In the rows, 128 means zero.
Each path below is one point turned by a fixed rotation once a step. After each direction that follows a path, write how fast that rotation turns it, in degrees each step (0 if it stays still).
Each turn is a multiple of 5 degrees from 10 to 175, or 0.
Rotation 1:
[127 136 117 134 120 136 124 127 130 135 123 129 125 122 121 138 124 119
 125]
[132 134 120 138 113 134 122 123 132 133 123 123 129 123 122 131 124 122
 128]
[125 132 117 135 116 134 117 125 133 135 126 124 127 123 120 126 129 127
 123]
[130 138 120 133 120 127 118 125 132 135 127 123 124 120 119 132 130 123
 120]
[134 138 122 136 117 125 121 121 133 129 129 121 128 120 119 124 131 123
 125]
[125 138 117 133 122 126 122 124 133 129 132 125 128 121 117 120 136 126
 122]
[129 143 118 131 128 123 125 124 130 127 132 126 127 120 117 128 133 120
 121]
[132 141 117 136 123 125 130 122 129 121 131 126 131 123 118 123 131 118
 128]
[123 138 111 135 126 131 129 126 128 123 131 129 130 126 117 122 132 120
 125]
[128 140 113 135 129 130 130 129 125 125 128 129 127 127 118 132 128 116
 124]
[133 136 115 141 121 133 131 129 126 124 125 126 129 129 121 128 126 116
 129]
[125 133 112 140 121 137 127 135 127 129 124 128 127 129 120 126 129 121
 125]
[130 137 118 139 122 133 126 135 128 134 122 127 123 124 121 135 128 118
 123]
[133 135 122 142 115 133 127 132 132 132 121 125 126 122 122 128 129 121
 128]
[124 134 119 138 116 134 124 132 135 136 123 128 125 119 121 125 133 126
 125]
[127 140 123 134 120 129 124 128 135 136 124 128 124 115 121 133 131 122
 124]
[130 139 123 136 115 129 126 120 136 131 126 126 129 115 121 127 129 123
 129]
[121 137 117 131 119 131 123 120 135 131 129 129 130 118 119 125 131 126
 126]
[126 141 117 129 124 128 123 118 131 130 130 127 128 119 118 133 128 120
 124]
[131 138 116 133 120 129 124 116 130 125 131 124 132 124 119 127 126 120
 128]
[125 135 110 132 123 132 121 122 128 126 132 125 131 128 117 124 129 122
 123]
[131 139 114 133 127 128 122 126 124 127 130 123 126 128 117 132 128 118
 120]
[136 136 116 140 121 128 125 128 126 124 128 121 129 130 119 125 129 119
 125]
[128 134 113 139 123 131 124 134 127 128 128 124 126 129 118 121 134 122
 121]
[130 125 125 129 127 131 124 129 125 129 127 125 128 133 128 131 124 127
 127] => 35
[129 129 128 124 128 125 123 122 128 127 132 125 129 128 126 127 128 130
 126] => 25
[123 125 125 129 126 131 127 129 129 128 129 128 130 130 128 121 130 131
 129] => 120
[127 127 128 128 126 129 131 125 128 131 127 126 131 129 130 128 132 122
 122] => 0
Rotation 2:
[125 126 136 127 139 126 137 129 135 126 132 126 125 123 135 140 136 133
 119]
[127 126 127 125 135 116 127 130 132 125 127 125 119 125 135 133 141 135
 118]
[125 125 131 123 132 125 128 139 129 130 133 130 127 130 135 125 145 135
 118]
[128 121 137 125 137 133 132 131 131 129 124 122 132 127 135 127 140 140
 121]
[129 123 137 129 132 124 138 127 128 120 130 121 125 126 134 128 135 139
 115]
[123 127 134 123 138 124 137 130 131 125 136 126 121 125 134 132 139 126
 115]
[129 125 128 122 140 125 126 134 131 132 128 125 118 123 134 134 140 136
 121]
[128 124 133 129 130 124 128 137 131 128 132 131 128 128 135 130 141 143
 120]
[124 123 136 126 134 127 134 129 133 125 125 124 136 129 136 128 143 133
 118]
[129 123 133 123 136 125 134 127 126 123 127 118 121 126 133 122 138 134
 115]
[127 126 136 123 137 130 137 135 128 129 139 128 119 125 133 130 135 134
 117]
[127 125 133 127 140 125 130 131 135 130 129 127 125 123 135 141 138 137
 122]
[127 125 129 128 130 117 127 132 131 123 128 128 126 128 135 130 144 139
 117]
[124 124 134 122 134 128 132 134 129 128 129 126 131 130 134 122 145 131
 117]
[131 122 136 124 139 133 134 130 128 128 126 119 124 125 133 126 136 139
 119]
[128 125 137 129 133 125 138 130 129 122 136 126 122 124 134 133 133 139
 117]
[123 127 131 124 139 121 132 130 135 126 131 127 124 125 135 137 141 128
 118]
[128 124 127 123 135 121 124 135 130 130 127 126 121 127 134 128 144 138
 119]
[127 123 136 126 131 130 132 138 129 129 132 129 132 129 135 125 142 140
 120]
[127 122 138 127 137 129 137 126 132 124 124 120 131 126 135 130 137 136
 119]
[128 125 133 125 134 121 136 127 127 121 132 122 118 125 133 128 136 133
 114]
[124 127 132 121 139 127 133 136 131 131 136 130 120 125 134 133 139 130
 119]
[129 124 131 126 138 125 125 134 133 131 126 127 125 125 135 135 140 142
 123]
[126 123 134 129 128 121 131 132 130 122 129 128 132 130 135 127 143 140
 117]
[125 129 130 128 126 129 131 131 128 128 134 133 131 130 128 128 129 125
 127] => 135
[128 128 130 133 126 126 130 125 131 124 127 129 132 128 129 133 126 131
 129] => 95
Rotation 3:
[129 122 125 126 132 127 146 127 123 121 124 116 131 129 121 116 130 132
 126]
[138 117 129 132 123 133 129 123 124 118 118 129 131 124 116 122 139 133
 128]
[130 133 138 124 134 133 133 124 139 127 120 127 133 130 122 117 143 133
 128]
[132 124 136 132 133 128 146 126 127 124 123 122 129 134 122 127 129 140
 140]
[132 122 137 130 128 132 131 120 121 113 129 123 133 122 125 112 128 135
 129]
[128 128 127 134 120 129 132 129 135 122 116 130 135 128 128 113 140 135
 134]
[130 133 141 130 134 123 137 127 121 128 121 137 126 133 122 119 136 136
 135]
[125 125 133 139 134 120 133 124 124 119 127 114 127 132 123 115 131 135
 130]
[142 118 130 135 125 125 131 127 126 120 123 128 130 126 130 113 138 125
 133]
[128 129 129 124 130 125 141 128 126 128 117 133 131 130 122 112 140 130
 120]
[131 122 131 136 137 127 134 126 123 123 117 123 125 134 115 129 140 137
 130]
[139 124 138 126 135 131 131 123 130 120 131 116 131 126 122 115 138 126
 130]
[134 120 127 127 120 128 146 126 135 125 119 126 135 128 125 117 133 133
 130]
[131 125 137 128 133 136 135 122 121 120 117 136 130 127 121 122 135 141
 125]
[124 133 134 133 133 133 129 127 132 118 123 116 132 131 122 118 139 137
 137]
[139 125 140 130 123 123 139 126 128 125 128 128 130 129 124 116 131 131
 143]
[124 125 135 133 126 123 138 121 126 121 122 130 132 128 128 110 128 138
 120]
[130 125 128 141 133 130 128 131 124 118 115 130 128 131 130 119 141 136
 134]
[131 134 136 125 134 123 134 131 122 125 127 124 128 130 120 111 141 125
 136]
[133 119 130 136 123 115 140 123 128 127 122 121 128 132 117 119 132 133
 126]
[139 118 135 133 137 131 131 122 126 121 120 131 129 128 130 117 138 131
 119]
[128 129 124 125 136 134 141 133 130 123 118 121 132 131 124 117 142 130
 131]
[137 124 135 126 126 128 138 124 120 124 124 126 128 128 109 125 135 134
 136]
[131 124 139 131 128 129 130 116 138 122 125 121 133 127 122 116 134 137
 122]
[132 125 125 125 131 130 130 128 129 129 127 125 128 128 124 131 131 125
 123] => 35
[130 126 128 127 120 125 126 126 130 129 129 130 130 125 125 125 128 126
 126] => 100
[126 130 125 128 129 129 127 123 130 128 126 130 124 127 127 129 123 122
 130] => 0
